500 stands for zero in the data rows.
Here are some points:
c(63, 624, 607, 729, 0, 549, 708, 520, 547, 415, 432, 557, 482, 527)
c(596, 999, 351, 874, 695, 482, 509, 403, 548, 536, 650, 456, 514, 529)
c(134, 623, 618, 624, 739, 395, 312, 607, 608, 319, 418, 400, 525, 486)
c(651, 999, 385, 827, 719, 439, 482, 423, 554, 595, 665, 481, 531, 504)
c(763, 753, 542, 586, 482, 318, 445, 649, 515, 653, 329, 693, 547, 446)
c(31, 543, 955, 368, 0, 797, 496, 401, 343, 704, 569, 451, 554, 432)
c(229, 28, 507, 460, 922, 68, 523, 428, 426, 553, 521, 529, 479, 452)
c(849, 520, 952, 164, 796, 678, 661, 578, 503, 405, 488, 464, 394, 351)
c(735, 590, 958, 45, 799, 664, 630, 473, 473, 438, 479, 445, 423, 444)
c(366, 41, 258, 643, 853, 686, 595, 359, 550, 462, 469, 706, 525, 580)
c(634, 466, 141, 56, 73, 307, 363, 546, 574, 457, 621, 439, 458, 502)
c(530, 694, 144, 264, 330, 394, 427, 551, 377, 425, 453, 693, 423, 475)
c(297, 762, 678, 512, 696, 459, 268, 494, 631, 331, 442, 443, 617, 456)
c(613, 330, 255, 127, 174, 160, 468, 415, 591, 463, 572, 425, 492, 464)
c(200, 648, 982, 166, 93, 766, 272, 335, 312, 646, 505, 460, 599, 435)
c(588, 318, 255, 117, 210, 186, 520, 386, 568, 441, 576, 455, 507, 470)
c(0, 486, 703, 874, 495, 350, 545, 679, 589, 353, 507, 414, 470, 524)
c(783, 409, 457, 409, 147, 131, 462, 548, 615, 651, 358, 466, 493, 569)
c(274, 815, 606, 610, 645, 480, 340, 476, 654, 280, 450, 443, 619, 449)
c(769, 753, 947, 26, 807, 618, 658, 483, 546, 509, 569, 504, 438, 555)
c(784, 746, 953, 5, 832, 591, 681, 486, 532, 508, 567, 495, 436, 529)
Here are 12 more points, each followed by its number:
c(952, 113, 670, 854, 240, 444, 474, 552, 414, 464, 532, 463, 533, 558) 0
c(691, 73, 495, 555, 367, 242, 578, 257, 534, 431, 521, 507, 551, 467) 1
c(88, 400, 666, 534, 935, 421, 270, 636, 558, 502, 481, 430, 467, 479) 2
c(76, 84, 493, 566, 999, 230, 448, 599, 480, 609, 514, 515, 431, 505) 3
c(586, 913, 659, 504, 750, 545, 501, 405, 695, 463, 600, 565, 632, 507) 4
c(484, 5, 501, 498, 693, 205, 609, 248, 473, 391, 536, 574, 545, 488) 5
c(634, 999, 271, 901, 676, 415, 482, 425, 457, 616, 621, 408, 456, 503) 6
c(999, 54, 735, 999, 350, 699, 435, 587, 368, 417, 609, 478, 543, 536) 7
c(234, 44, 343, 620, 994, 570, 559, 464, 525, 483, 498, 674, 483, 626) 8
c(568, 956, 201, 826, 534, 322, 445, 376, 379, 539, 468, 439, 426, 534) 9
c(184, 576, 800, 368, 708, 511, 159, 578, 537, 468, 456, 475, 568, 494) 10
c(388, 269, 170, 158, 556, 348, 585, 439, 402, 473, 586, 592, 508, 480) 11
Which two of these numbered points are nearest to each point below, ignoring the 3 directions in which the first points spread most? Their numbers follow each, nearest first.
c(663, 953, 585, 592, 753, 502, 546, 462, 672, 508, 664, 597, 608, 511) > 4 6
c(414, 909, 553, 645, 614, 514, 428, 361, 651, 348, 521, 523, 636, 466) > 4 9
c(505, 33, 526, 420, 665, 53, 627, 235, 459, 437, 513, 517, 562, 427) > 5 1
c(999, 63, 692, 999, 303, 673, 419, 596, 382, 420, 613, 503, 550, 539) > 7 0
c(61, 433, 576, 659, 847, 367, 398, 647, 579, 429, 452, 425, 447, 490) > 2 10
c(493, 939, 187, 846, 590, 426, 556, 400, 359, 465, 415, 438, 458, 498) > 9 6
c(770, 162, 540, 493, 226, 41, 578, 370, 560, 532, 461, 392, 545, 530) > 1 5
c(74, 300, 604, 542, 920, 450, 356, 644, 560, 564, 493, 497, 451, 548) > 2 3
c(992, 89, 759, 974, 404, 744, 446, 578, 371, 405, 622, 496, 533, 503) > 7 0
c(85, 98, 488, 547, 999, 230, 464, 594, 473, 610, 524, 530, 433, 488) > 3 2
c(367, 19, 541, 448, 799, 94, 574, 297, 428, 473, 526, 545, 539, 461) > 5 3
c(912, 94, 598, 860, 224, 460, 445, 511, 456, 487, 555, 470, 531, 571) > 0 7
c(101, 21, 536, 584, 999, 313, 411, 555, 474, 583, 570, 471, 452, 509) > 3 2
c(138, 79, 483, 514, 988, 173, 482, 537, 449, 602, 535, 518, 453, 477) > 3 2
c(373, 148, 86, 552, 894, 906, 633, 492, 531, 548, 417, 554, 518, 518) > 8 11
c(546, 42, 516, 463, 601, 139, 642, 240, 507, 396, 525, 523, 563, 456) > 5 1
c(782, 861, 775, 370, 821, 513, 664, 579, 675, 606, 602, 597, 591, 517) > 4 6
c(485, 884, 191, 748, 563, 420, 528, 425, 320, 424, 382, 493, 483, 466) > 9 6
c(581, 111, 490, 358, 470, 8, 642, 215, 547, 436, 462, 476, 597, 416) > 5 1
c(290, 727, 736, 430, 695, 452, 212, 508, 606, 376, 435, 430, 614, 458) > 10 4
c(719, 241, 461, 357, 171, 0, 551, 349, 629, 548, 433, 402, 497, 517) > 1 5
c(553, 34, 451, 559, 560, 340, 597, 248, 515, 392, 533, 618, 541, 482) > 5 1
c(0, 446, 696, 865, 511, 340, 562, 682, 581, 377, 528, 407, 460, 540) > 2 11
c(610, 821, 253, 596, 396, 312, 378, 528, 352, 547, 389, 625, 434, 484) > 9 6
c(166, 18, 540, 535, 995, 224, 457, 506, 458, 558, 572, 498, 473, 495) > 3 2
c(795, 292, 471, 427, 122, 41, 514, 468, 607, 610, 408, 401, 487, 554) > 1 4
c(615, 999, 269, 930, 679, 442, 503, 411, 469, 589, 626, 390, 458, 517) > 6 9
c(686, 996, 416, 779, 712, 428, 481, 506, 548, 613, 662, 507, 519, 483) > 6 9
c(983, 425, 871, 559, 492, 478, 546, 717, 445, 439, 402, 454, 480, 459) > 0 1
c(689, 198, 454, 337, 242, 0, 579, 302, 600, 517, 463, 402, 521, 490) > 1 5
c(655, 966, 301, 831, 630, 379, 466, 482, 435, 627, 579, 467, 478, 481) > 6 9
c(985, 402, 891, 515, 553, 581, 556, 699, 445, 407, 450, 451, 448, 431) > 0 1
c(453, 339, 118, 66, 397, 387, 559, 452, 425, 423, 636, 559, 541, 478) > 11 4
c(531, 927, 179, 827, 562, 397, 493, 425, 329, 518, 448, 450, 453, 495) > 9 6
c(108, 35, 525, 561, 999, 257, 426, 563, 473, 575, 566, 481, 436, 489) > 3 2
c(612, 999, 236, 931, 662, 449, 504, 431, 425, 582, 598, 381, 439, 502) > 6 9
c(473, 820, 199, 631, 523, 397, 498, 436, 298, 400, 336, 570, 499, 444) > 9 6
